In the rows, 100 means zero.
The rows of R fall into 4 groups, which share some directions, and each row is roughly a mix of its group's hidden directions.
R, 136 rows:
0: 103 116 104 123 106 109  75  69 135 114 149  68 105 105
1:  76  83 144 112 121  62  80 109  69 109  97 110  92 131
2:  98  98  76 118 144 114  92 117 104  77 101 157  95 117
3: 106 138 107 100 134 141  97 108 144 108  97 131 103  87
4:  85 109  72  82 106 130 106 147 124  81 127  71  83  92
5: 131  79  67 109  93  66  58 123  75  85 113 114  85  97
6:  84 116  88 108  66  74 114  79 119  65  77  83  74 134
7:  90  45  87  79  99  60  99 102  65  89  94  99  74  93
8:  82 102  67  82  87  84  80  54  68  77  84 130 109  93
9:  98  83 109 140 146  90  88 120 113  97  82  85  62  75
10:  71  81  97 115 130  75  82  80  72  83  96 120  71 138
11:  69 111  94  98 109  82  90 115  62  87 104 133  55 128
12: 114  57 108 104 138 107  88  91 102 129 129  64 122  85
13:  94  48  69 104  92 116 109  97 107  93 111  78 128 144
14:  48  67  99  90 126 102  76 101 100 109  86 117  69  71
15:  64  94 119 110 128  94  76 102  72 118  88 138  67 123
16:  97 119  78 106 158 134  86  79 111  93 109 106 130 117
17: 112  95 125 108 145  92  78  86 105  62  81  78 121  67
18: 119 120  82 153  86  86 124  93 113  89  73  86 129  77
19:  98  87 141  72 122  75 137  65  83 103  96 107  71 103
20:  96  67  77  96  58  84 131  65  96  99  99  75 118 125
21: 109  91 139 102  95 100  92  86  73 119 147 125  63 113
22: 161  95  75 114  78  77  92 132  92  95 111  74 101  94
23:  74 108  93 105  79  73 114  99  88  86  47 124  73 129
24:  84  66 111 127 124  68 114  66  70 131  93 113 106 111
25:  88  78  76 102 127 146  99 141 120 104  86 129  83  91
26: 103 102  72 140 111 120  76 138 107  88 115 129  94 136
27: 110 112  78 108  79  65  44  88  85  92 107  95 120  68
28:  78  87  98 104 100  70 116  54  65 116  86 124 129 123
29:  87 129 103  78  69 118 138 125 100  60 123 111  81 102
30: 118 124 119  67 103  78  92 114  99  90  92 126 110  41
31:  72 110  85 128 103  89 113 132 104  96  79 116  41 106
32:  71  89  85  93  57 108 117  76 109 110  97  50  81 121
33:  88  79  75 122 136  91  82 104  75 129 109 113  52 108
34:  72 110 110 117 118 105  65  88  79 142  93 146 102  93
35:  95  59 101  62 113 109  86 116  67  98 101 143 114  78
36:  62 111 101  85 130 110  73  98 106  94 135 136 113 135
37: 123  93  65  98 103  73  64 107 113  96 110 106 150 128
38: 123  91 112 104  81 100 146 152 127  94  79  80 103 101
39: 146 109  83  69  87 134  81  72  92  95 131 106 112  81
40:  84 101  84  82 121  78  92  78  68 118  90 113  78 155
41: 133  69  90 104 119 131 107 120  79 104  82 133  67  75
42: 118 158 102 112 118  94  75 109  88 102 137 110  68 103
43:  64  79  70 126 135  76  92  99 107 125  66  85 109 110
44: 149 129 121 101  69 114  69 112 122  92  85 113  79  86
45: 100  87 124 133 147 123  71 111 101 118 100 132  95 123
46:  80  57 102 119 109  87  93 114  71  98 109 112  53 133
47:  59  93  98  94 107 140 154 105  91  73 104  93  84  97
48: 104 102  88  98  98 130 156  84  92  84  75 100 146  97
49: 139 101  90 118  62  61  70 123 100 118 104  78  85 112
50: 103 144 105  67 114  93  82  97 152 104 105 101 121  74
51: 102  79 145 127 127  90 110 114 128  92  87  63 113  75
52: 106  57  85 112  65  97  75 125  69 114  98  74  71  89
53: 107  73  75  81 104  95  92  77  71  48 109 107 119  68
54: 120  96 144  77 123  88 114  74  88 117  96 114  56  78
55:  58 110 112 133  83  70 106  93  99 113  74 123  83 138
56:  68  79 113 141 128  81  76  92 103 110 106 122  80 138
57: 125 128  89 113  90 103 109  78 134  99 128  45 109 105
58:  72 113 112 126 108  85 104 105  69  81  55 123  62 105
59: 122  92 131 112  79  88  72  92  72 129 109  82  53  84
60: 122 111  98 111  66 111 111 107 153 117 114  78 135  83
61:  64  68 112  75  93  92  83 112 100 111  95 143  79 137
62: 136 134  80  94  89 109 125 105 120  82 102  95 153 111
63:  89 124 100  94 141 142  71  63 120 119 100  83 100 100
64:  63  67 125 122 121  68 134  91  90 116  93  88 123 113
65: 120 108 114  93 123 102  43 115 124  80  80  72 120  86
66: 104 147 119 141 104 114  97  99 125 142 106  77  96  96
67:  86  95 132  83  94 106 118 137  95  64  82  95  49 103
68: 102 118 122 141  77 112 100 105 155  96 117  74 102  81
69:  35  86 101  72 102  81  79  98 125 109  96  79  97  85
70:  57 108  85 110  83  93  78 132 131 106  64  80  94 125
71:  82 135 124 108 104 149 129  86 130 116  90  92 123 100
72:  80  70  72  92  80  69  61 138 106  99 114  78  85 110
73:  93 160 106  91 131  90  97  63  96  97 100 131 108  81
74: 140 128 120 126 122 117 128  85  90  91 108 134  99 129
75:  93 103  73 103 127  79  89 126 120  71 121 132 104 145
76:  61 111 103 124 107 127 152  78  90  94  81  92  73 109
77:  90  85  52  86 138 112  77  92  70 109 133 101  82 102
78:  81 109  75  75  63  78  88  58 115 110 107  71 116 123
79: 123  90 105  46  89 112 126 125 112  85 118  63  86 113
80: 102 118 112  97 128 155 104  85 101 108 108  70  65  75
81: 141 145  71 124 124  79  78 120  96  89 111 108 112 105
82: 157 114 113  86  84  73  77  99  93 113 107  95  94  57
83:  84 158  94 114 117  92  93 129  91  84 126 122  73 114
84:  83  94  78  95  81  57 125  89  97  78  87 126 145 119
85: 126  93 120  94  88 122 128 146 117  82 100  80 108  58
86:  91 121  62 121  88  95 127  76  96  89  64 136  71  90
87:  64 120 122  95 108 103  56  82 122 125  98  96  89  59
88: 109  85 106 107 143  91  52 100  66 104 116 111  64 101
89: 105  76 154 114 110  88  85 131 122 122 103  66 113 105
90: 101 115 110  87  96  89 113  52  80  59  81 118 139  91
91:  97  83 113  76  83 108 119 148  89 109  62 138 105  81
92: 127 128  99  98 135 140 112 102 123  98  88 141 109  77
93:  65  99 117  97 129 124  68 106 105 108 134 128  91 137
94: 109  77 129  95 102 104 133  79  62 103 152 115  90  97
95:  78  88 115  79 117  93 105 123  60  94  70 127  60 121
96: 113 103  83  57  84 112 104 108  77 129  80 131 135  73
97: 134  65  60  94  67 102 102 140  85  96  94  80 104  93
98: 139 116  81 124 110  59  95 122  97  87  76 122 134  92
99: 126 115 105 120 133 109 104  90 103  88 137  43  92  96
100: 124 117 127  88 130 126 121 119 134 116 108 121  67 116
101:  92  76 109  75 123 108 116  80  83  90 141  74 146  95
102:  59  91  84 140 106 149 102  94  86  97  77 116 119  92
103: 102 115 132 100 140 131  98  96 106 109  68 110  89  51
104:  85  99  68  90 148 109  61 124 110  79 101  68  98  89
105: 101 101 133  94  71 114 160 109 117  82 123  87 115  87
106:  51  95 108 123 134 137 115 118 103  92  91 119  87 126
107:  57  98  78 107 107 101 122 144 135 101  89  66 101 106
108: 113 122 113  69  77  93  52  92  97  96  84 105 143 124
109: 138 118 115  66 117 120 134  87 116 106  81 112 108  62
110: 127  82  57  93 108 106  69 131  99  91  89 126  98  60
111: 110 128  99 102  83  63 132 128  88  75  75 116  97  62
112: 110  86 124 118 118  72  69 115 105 115  71 148 124 101
113: 101 100  69  76  94  78  53 140 136  99 114  92 100  89
114:  99 124  71 102  69 109  77 128 135 101 109  70 139 102
115: 127  68  90  89 134 108  93 105 100 134 141  95 137 107
116: 138 117 127 104 106 113 100  64  76 114  86 114  91  52
117:  90  68 111 121 123 110 135 128 121 113 126  65  84  81
118:  89 137  90 129  73  97  80  59 136 124 109  93 114 105
119:  93 102  80 151 128  74  95  80  72 113  74 124 115 109
120: 133  97 101  60 106 116 132 129  78  74  98  71  97  75
121: 142  89  90  81 126  92  97  95  95  82 110 125 152  75
122:  98  97  62  89 145 110  59  97 111  84  92  70 122  82
123: 105 142  68  83  89 121  79 123 121  60  83 102  82  88
124: 100 106  73  77 111 101  83  70 130 101  70  81 150  87
125:  96  71  96 126 112 107 120 122 142 134  98  58 106  85
126:  66  60 106  79  55  98 111  85  97 106 125  89  89 131
127: 116 109 112  97  53  84 123  94  79 106 114  75  53  81
128:  74  86 116  75  84 100  46  90 123 132 115  93  94 124
129:  82 119 113  84  88  92  76  49  97 124 137 104  84 127
130: 123 105 139  72  60 112 113  97  82 102 143 115 108 114
131: 101 123  94 114  93 123 117 141  94  89 107  65  49  88
132:  97  66  91 116 119  92  95 107  64  81  81 142 124  66
133:  86  80 109  88 129  99  99 120  47  91  73 137  81  92
134: 135 117 100  87 101 121 128 124  80  89  88  80 115  48
135: 113 109 123  51 104  71  83  97 127 119 104  87  77  64

In each list below, two rows fit none of the groups, and each other row fits one group, some only roughly. Which are they? Name them in the order they come.
  * Z556:  83 102 113 112  88 107  97 113  79  83  56 142 107  54
  * Z270:  97 113  98  91  82  81 102  51  74  89  72 131 138 113
  * Z140: 115  86  58 101 117  91  97  71 106  92  92  94 159 121
  * Z607:  94  75  88  94  83  76 139  74  77  81 125 126 128 125
  * Z985: 119 120  89 117  90  90 128 100  85  48  67  76 101  72
  * Z873:  94 120 130  77  63 124 108 135 139 125  92  94  87  97
  * Z772:  87 108  55 109 107 111  76 139 119 122  91  94  57 104
  * Z199: 113 125  75  89  46 116 106 111 141 103  70 100 107 103
  * Z271: 123  93 123  85 144  79  75  75  75  93 122 106  74  74
  * Z913: 109  81  89 126 161  88  91  85  60  92 116  94  98 108
  * Z164:  56 136 110 105 112 128 111 130 106  93  91  94  56  91
  * Z799:  69  82 148 120 112  75 139 122  83  95 110  98  85 112
  * Z308:  90 104  87 114 133 121  51 116 106 130  90 130 117 126
  * Z962: 119  77  96  75 131 111  59 112 125 101  94 104 144  79
  * Z145: 103  57  82  57  96  85 104 105 110 112 113 108 114 150
 -> Z271 Z308
  * Z323: 105  96 131  96  80  65  95 102  95 115 129  69  63 138
  * Z77: 130 103 100 103 102 118 133  55 103  73 100 106 115  54
  * Z439:  86  95 109  92 104 129  77  99 108 130  80  99  77  38
  * Z822: 131  76 126 111 109 118 134 119  88  77 100 104  49 101
  * Z815:  90  92 121 127  95  62  86  88 107 129  50 104 123 120
  * Z285: 134  78  73 114  89 148 130 134  87  99  84 106 104 100
  * Z534: 112 117 119  52 122 119  69  84 128 118 121  80  85  89
  * Z137:  88 125 110 160 131  98  96 100  72 116  75 111  86  96
  * Z957:  62  78 115 109 118 137 101  56 112 124  83  93  97 125
  * Z389: 110  90  91 153 153  80 107  98  71 104 101  95  95 115
  * Z953:  98  90 106 148 113 111 111  79  53  88  98 131  89 128
  * Z974:  89  93 147  92  96 103 128 108  71  98 111 135  62  75
  * Z853: 116  70 116  86  75  84 111 126  95 119 112  65  57 124
  * Z677:  83 128 107  72  94  96 146 111  84  65 108 117  92  62
 -> Z822 Z534
  * Z593:  60  72  59 121  98 128  91 127  98 117 128 104  96 118
  * Z346: 110  87  90  97 140 110  98  82 115  71  99  62 132  61
  * Z626:  93  80 117 139  90  95 133 109  60  65  79 114  81 110
  * Z247: 103 128 125  66 105 112  95  61  97 114 113  95  79  51
  * Z785: 102  77  94  95  49  59 108  73 102 114  66  85 113 110
  * Z605:  78  48 106 114 104 135 121 100  89 104 129  99  86 135
  * Z348:  85 100 110 112 132 115 122 139 110  63 122  79  67  81
  * Z192: 107  90 102 128  83 112 132 138 120 128 117  99  54  90
  * Z185:  45  60 109  92 114 109 134  77  86  96  76  98 101  93
  * Z506: 111 111 107 103  53 100 131 104 141  63  94  72  89  93
  * Z549:  93  67 104 105 142 105  66 117  86 129 132  81  77 108
  * Z631:  74  69  76  88 125  95  86 103  89 138 112  78 130 135
  * Z727:  61  99 129 103  79  95 103 127 107  90  66 126  57 110
 -> Z593 Z626
  * Z248: 119  83  83  79  90 129 139  74  96 107 141  86 125  80
  * Z958:  54 111 126  78  64  86  94  66 107 125  91  98  75 105
  * Z212: 104  88  81  72 137  67  91  85  94  76  90 141 104  68
  * Z501:  52  90 135  92  98  78 133 110  72  86 121 106 102 125
  * Z486: 125  81 123  71 121 128 102 126  81  73 130  83  87  72
  * Z918: 125  94  81 127  87  88  77  96 106 157  81 120  73 114
  * Z845:  88  78 138  92  92 104 122 144  90  91  87 120  75  61
  * Z339:  89 155  96 134 102  96  85  61 103 128 104  84  87 113
  * Z794: 139 138  86  77  88 113  79 101 116  94  65 138  98  91
  * Z763: 102 130 108  65  84 118  62 102 109 132  88 101 101  55
 -> Z794 Z763
  * Z976:  70 101  56  68 110 115  74 132  97 106 125  87  97 128
  * Z749:  80  96  67  59 118 122  90 106  91  87 141  77 129 106
  * Z523:  92 101  87 111  71  91 125 110 155 100  94  65 129 119
  * Z784: 118  67 104  79 113 146  70 124 110 106 132  74  94  93
  * Z582: 136 116 110 119  93  86 118 131  74  89 100  98  62  59
  * Z793:  64 129 101  89  58  98  71  62 124 107 103 112  83 113
  * Z60: 108 115 122  68  94 121  97 124  87  58 150  88 101  94
  * Z564:  82 117 137 105  76 108 107  43  98  93 111 110 129 119
  * Z340:  91  93 132  84 119 135 134  75  97 123  74 117  86  67
  * Z401:  59 125 118  93  95  69 102 116  81  71  74 117 105 137
 -> Z523 Z564
  * Z61: 105  90  88 115 109 106 130 146 101  91  86 108  94  41
  * Z660:  68 118  53  95  71 107 129 119 132 104  78  90 109 111
  * Z859:  88  72  74 136 126  64  90  72  86  87 103 113 107 133
  * Z774: 103  77 129 114 142 128 102  61  85 115 112 133 105 112
  * Z683:  64  87 120  90  84  87 123 107  80  87 138 141  86 125
  * Z589: 104 133 125 113  66  80  76 128 106  96  66 126  84 124
  * Z27: 100  88  77 104 130 129  76  98 127 102  56  71 131  95
  * Z272: 131 120 111  90  62 118 147  94 136 119 102 114  95 102
  * Z987: 134 104 140 120  80 116 128  92  74 125 105  77  72 111
  * Z690:  86 105 126 115 129 100 108  86  75  97 138 149  90 125
  * Z590: 118 124 130 119 110 109  60 101 106 134  81  97  66  72
  * Z812: 138  62 123 113 137 113  91 129  96 104  94 127 117  81
  * Z939:  63 106 129 115 102  66 138 104  88  68  74 119  88 106
  * Z88: 129 104 120  96  99 113 132  62  97  68 108 103 125  57
  * Z907:  60  91 125  80 103  75 115 110 122 108 114  73  79 144
 -> Z61 Z272
  * Z608:  78 115  77 117 122 117  82  59 128  96 114 138 105 126
  * Z25:  86 103 125 132 103  74 110 129  83  95  91 156  83 111
  * Z509:  68 108 118 115 117 127 147 119  83  78  96 121  69  90
  * Z124:  69  84  79  86 119 104 131  84  56  97 143 111  88 109
  * Z778:  70 136 114 110  98 138  91  79 125 119  87  90 127  68
  * Z134: 118  90 148 104 122  73  51  90  74  95  96 112 102 112
  * Z152:  97 123 143  69 113  97 144  83 132 111 106  87  97 117
  * Z581:  75 101  90 130 109  82  82  76  63  71  67 134  92  91
  * Z479:  70  98  66  54 101 107  56  95  79  95 127 108  95 103
  * Z13:  82 103  55  85  91  81  78 101 106  81  89  98 151  72
  * Z425:  93  56  73 107 122  85  91 125  84  82 107 137  80 130
  * Z76:  80 116 113 117 144 105  71  78  55 103 105 113  72  93
  * Z154:  58  77 116 108 116  79 121  58  64  85  91 111  97 115
  * Z740:  96 115  92 113  75 109 132 124  96  98 114 130  40 105
  * Z678: 101  98 132 106 128  67  88  91  87  99 121 121  54 134
 -> Z608 Z479
  * Z201: 100  70 100  83 127  97  56  98  84 135 116  86 132 123
  * Z493:  84  83 136 100 152 123  83 114  71  98 115 124 113 110
  * Z371:  98  84 116 132  70  76 120  98 113 144  63 111 109 120
  * Z119:  82  68 131 100 145  95  97 127  98 103 136  68  98 100
  * Z616:  76  97  47 113 141 102  85 109  95  99 101 105  56 101
  * Z718:  80 125 115  96  69  80 128  99  73  92 132 108  53 104
  * Z242:  99  80 107 113  72 128 140 126  95 112 103  65  91 139
  * Z940:  91 124  86 160  86 105 124  92 122  94  90  67 115  82
  * Z349: 106  62  71  84  52  96 106 114 113 100  87  55 105 103
  * Z982: 129 114  83  92 128 122  75  93 108  55  92  98  82  59
 -> Z493 Z940
  * Z796: 112  83  61  66 102  77 108  66  66  71 102  96 111 123
  * Z833: 114  84 103 119 103  79  70  74  52 100  96 114  69  67
  * Z146:  63  89  58 107 112  87  89 117  87 136 100 111  69 131
  * Z946: 134 133 108  70  82 111 115 118 112  62 118 101  99  62
  * Z675:  91 151 129  77  85 129  99 104  93 107  91  87  66  70
  * Z820: 119  94 131 144  81  89 112 108 134 128  64  95  89  88
  * Z519:  95  97 128  93  64  63  91  64  57 117 112 109 104  86
  * Z292: 145  89  83 117 108  95 140 126 106 103  91  76 140  88
  * Z259:  75  48 119 103  73 102 133  67  82 105 103 105  98 122
  * Z428:  88 103  76  80 117  94  68  96  55 100 131 128  73 124
  * Z496:  69  93  59 103 105  72  47 106  99  81 101 109 118  80
 -> Z946 Z519
  * Z184:  44  94  80 102 118 102  78 132 140  98 110 104  97 119
  * Z288: 125 113 134 113  89 125 118 112 112 131 115  75  68 135
  * Z585: 111 117 111 131  91 150 113 130 120 118 108  92  90 136
  * Z912: 103  91 114 105  82  85 108 105 146  76  55  76 135 105
  * Z109:  62  83 112  80  91  77 102 132  94  81 122 148 112 119
  * Z502:  88  55 123  97 124 133 114  80  88 108 124 135 108 121
  * Z418: 108 129  69 102  61  83  65  60 107 114 116  81 108 104
  * Z373:  87  96 111 108  94  69 133  53  62  81 100  93 121 125
  * Z721:  84 129 129  67 101 108  57  90 109 122 128 102  70  87
  * Z736: 122  97  95 118 132 102  71 120  87  98 144 132 110 134
 -> Z912 Z418
  * Z320:  52  87 112  91  86  83  94 128 140 111 102  61 114 107
  * Z341:  66  96  88 134 115 126  50 114 105 112 100 123  87  77
  * Z742:  80  58 111  56  85  99 101 133  98  73  88 125  79 103
  * Z467: 125  99  84 120  68 105  93 103 103 151  98 127  59 111
  * Z224:  93  79 129  84  88  77 114  76  73  95 132 150 108 113
  * Z327: 119  72  81  96 118 101  61  73  80 149 118 101 112 110
  * Z560: 116  78  80 138  99  93  90  89 104 159  84 115  76  98
  * Z756: 102 111 136 133 133 108 120 127  87  82  85  76  62  97
  * Z640:  86 119  63 117  67 121  55 110 110 118 102 114 132 102
  * Z649:  80 105  84  88  81 125 144 138 134  96 120  73 105  96
  * Z988: 121 130  96 141  97  83 122 143  88  85  74  92  80  81
 -> Z320 Z640
  * Z6:  62 124  80 101 102 156 110  68  88 102  89  86 117  92
  * Z817:  83  77 110 132  59 114  91  92  66 125  93  62  88  92
  * Z391: 103  88 125 133 100  91  99  61  43 101  97 113  76 100
  * Z535:  94  89 116  98 131  59 108  64  67  79 104 133  84 112
  * Z351: 101 109 111 118  55 105 150 119 140 108  83  96  96  93
  * Z379:  69  53 126  93  65 103 128 133  99  97  91  99  82  96
  * Z141:  94 119  64  87  48  80 109  75 119  97  74 104 116 123
  * Z115:  79  70  97  64 101  99  62  75 107  99 141 117  95 127
  * Z782:  85 109  84  86 108 112 141 112  75  68 140 111  65  90
  * Z604: 128 108 125  99  62  99 117  66 122 101  79 100 146  92
  * Z113:  90  98 140 114 114 125  94 133  88  84  97 113  81  47
  * Z399: 116  95  79  75 128 135  93 110  95  79 151  90  81  78
  * Z868: 103  91  79 124  94  84  60 121 100 120  75 143  81  72
  * Z302:  77  97  87  75 139  88  66  80  60  66 107 103 108 108
 -> Z6 Z868
  * Z729:  71 136 112  75 105 112  71  73  69 106  97 110  58 102
  * Z662: 149  68 104  70 112  78 125 106  62  83 100 112 108  97
  * Z925: 111  72  88  86 128  80  65 116  97  98 108 131  57  74
  * Z997:  95 152 134 118 128 105 102  83 111 114 136  81  86 105
  * Z655:  50 100  97  76  62  73  95  80 124 106  71  94 113 111
  * Z944:  78  71  76  69  89  93  99  84  88  95  67  90 124  52
  * Z74:  98  78  71 108 103 112 154  59 100 114 113  91 119  75
  * Z322:  91  87  97  66  86 106 116  76  74 116 140  98 144 122
  * Z444: 149 104 134 103  86 121 116  89 120  79 111  91 106  58
  * Z143:  84  95  90  56  97 108 103  88  65  98 147 102 129 126
  * Z633:  95  72  87 136 131 121  86 119 121 106  63  98 125 127
  * Z810:  85 123 107 113 123  84  78 128  94  54  76 116  61  96
 -> Z662 Z997
  * Z775: 130 137  64  99 110  80 127  87  90  69  96 101 132  79
  * Z965: 102  89 100 104 153  84  39 100 115  95  89 106 113 104
  * Z724: 103 139 116  85  59  97  79 127  92  99  98 130  71 128
  * Z309: 136 124 100 105 112 109  66  93 118  66  64 105  84  67
  * Z412:  77  88 113 162 115  89  98 116  96  92  66 127  92  86
  * Z64: 129  86  72  76  95  90 131 103  79  50  93  75 109  83
  * Z577: 107  59 128 109 139 105 115 150  84  83 107 106  91 100
  * Z161:  80  84 106 125 133  65  61 105 100 121  61  92 106 117
  * Z338: 128  69  74 101  76  90 127 112 121  82  95  97 149  84
  * Z336:  88  80 130  91  95 106 127 138 119 103 141  63 119 102
  * Z328: 118  96 104 108  92 103 154  50  88  86 107 121 103  73
  * Z554:  91 127 138  68  92 139  89 126 103 116 108  96  62  91
  * Z51: 124 109 106  90  91 100 129  60  85 107 102  40 103  84
 -> Z965 Z51
